Small tables with named rows and columns. After each table, cells are looked up by row and column.

lag:
	bez	vudug	zededi	babep	fuguner	mek	vak	dinebon	gefu	duz
botire	246	97	97	91	131	127	218	125	162	171
pifovi	248	105	113	91	103	117	224	173	189	186
sutok	163	102	78	182	160	222	63	57	62	101
vuza	90	130	136	57	163	35	201	73	131	116
mut	52	149	153	160	99	135	52	165	117	106

fuguner of sutok = 160
vak of vuza = 201
vudug of pifovi = 105
vak of mut = 52
gefu of vuza = 131
dinebon of pifovi = 173
dinebon of mut = 165
babep of botire = 91

sonu =
          mes   zag   zur
mige     -245    90   896
les       -38  -498  -344
zavubo   -768  -566   167
figi      352    12   354
gik      -653  -271   285
fidi     -187  -411   -48
neruviv  -391  -202  -824
lod        59   323  -113

figi, zag: 12
neruviv, mes: -391
figi, mes: 352
fidi, mes: -187
lod, mes: 59
zavubo, zag: -566
zavubo, mes: -768
fidi, zag: -411
mige, zur: 896
lod, zur: -113
les, zur: -344
gik, mes: -653
figi, zur: 354
neruviv, zur: -824
les, zag: -498
neruviv, zag: -202
mige, zag: 90
Which row has the largest zur? mige

mav:
columns: tikis, pilirot, gov, pek, ril
lasaz: [3.7, 7.1, -3.0, 9.0, 7.8]
lok: [-3.3, -0.6, 0.5, -1.3, 2.3]
nav: [-2.8, 1.1, 2.4, 2.6, 1.2]
dip: [-0.1, -4.4, 0.4, 4.3, 0.9]
seliko: [-1.1, -3.4, -9.3, -2.9, 4.6]
dak: [3.3, -0.8, -2.8, -3.3, -3.8]

lasaz, pek: 9.0
nav, pek: 2.6
nav, pilirot: 1.1
dak, pilirot: -0.8
dip, gov: 0.4
lok, tikis: -3.3
seliko, gov: -9.3
nav, gov: 2.4
seliko, tikis: -1.1
dip, pilirot: -4.4
seliko, pek: -2.9
lok, pek: -1.3
lasaz, ril: 7.8
lok, pilirot: -0.6
lasaz, pilirot: 7.1
dak, tikis: 3.3

zogen =
cols = modozo, purin, lok, peraze, bog, gid, tobe, sez, doz, lin
raz: [0.5, 0.5, 0.5, 0.1, 0.5, 0.5, 0.5, 0.5, 0.5, 0.5]
rubam: [0.2, 0.2, 0.2, 0.8, 0.2, 0.2, 0.2, 0.3, 0.3, 0.3]
zopi: [0.7, 0.3, 0.3, 0.2, 0.7, 0.8, 0.8, 0.2, 0.2, 0.1]
zove: [0.7, 0.3, 0.3, 0.1, 0.8, 0.8, 0.8, 0.1, 0.1, 0.1]
moguk: [0.0, 0.9, 0.9, 0.1, 0.2, 0.3, 0.2, 0.1, 0.1, 0.1]
lale: [0.1, 0.9, 0.9, 0.1, 0.2, 0.3, 0.2, 0.1, 0.1, 0.1]

What is the sez of raz in zogen? 0.5
What is the bog of lale in zogen? 0.2
What is the bog of raz in zogen? 0.5
What is the gid of zopi in zogen? 0.8
What is the modozo of raz in zogen? 0.5
What is the gid of zove in zogen? 0.8
What is the sez of zopi in zogen? 0.2
What is the bog of zove in zogen? 0.8
What is the doz of zopi in zogen? 0.2
What is the doz of zove in zogen? 0.1
What is the sez of rubam in zogen? 0.3
What is the tobe of rubam in zogen? 0.2
What is the purin of lale in zogen? 0.9
What is the lok of moguk in zogen? 0.9
What is the doz of lale in zogen? 0.1
What is the modozo of zopi in zogen? 0.7
What is the lok of zopi in zogen? 0.3
What is the sez of zove in zogen? 0.1
What is the modozo of lale in zogen? 0.1
What is the tobe of moguk in zogen? 0.2

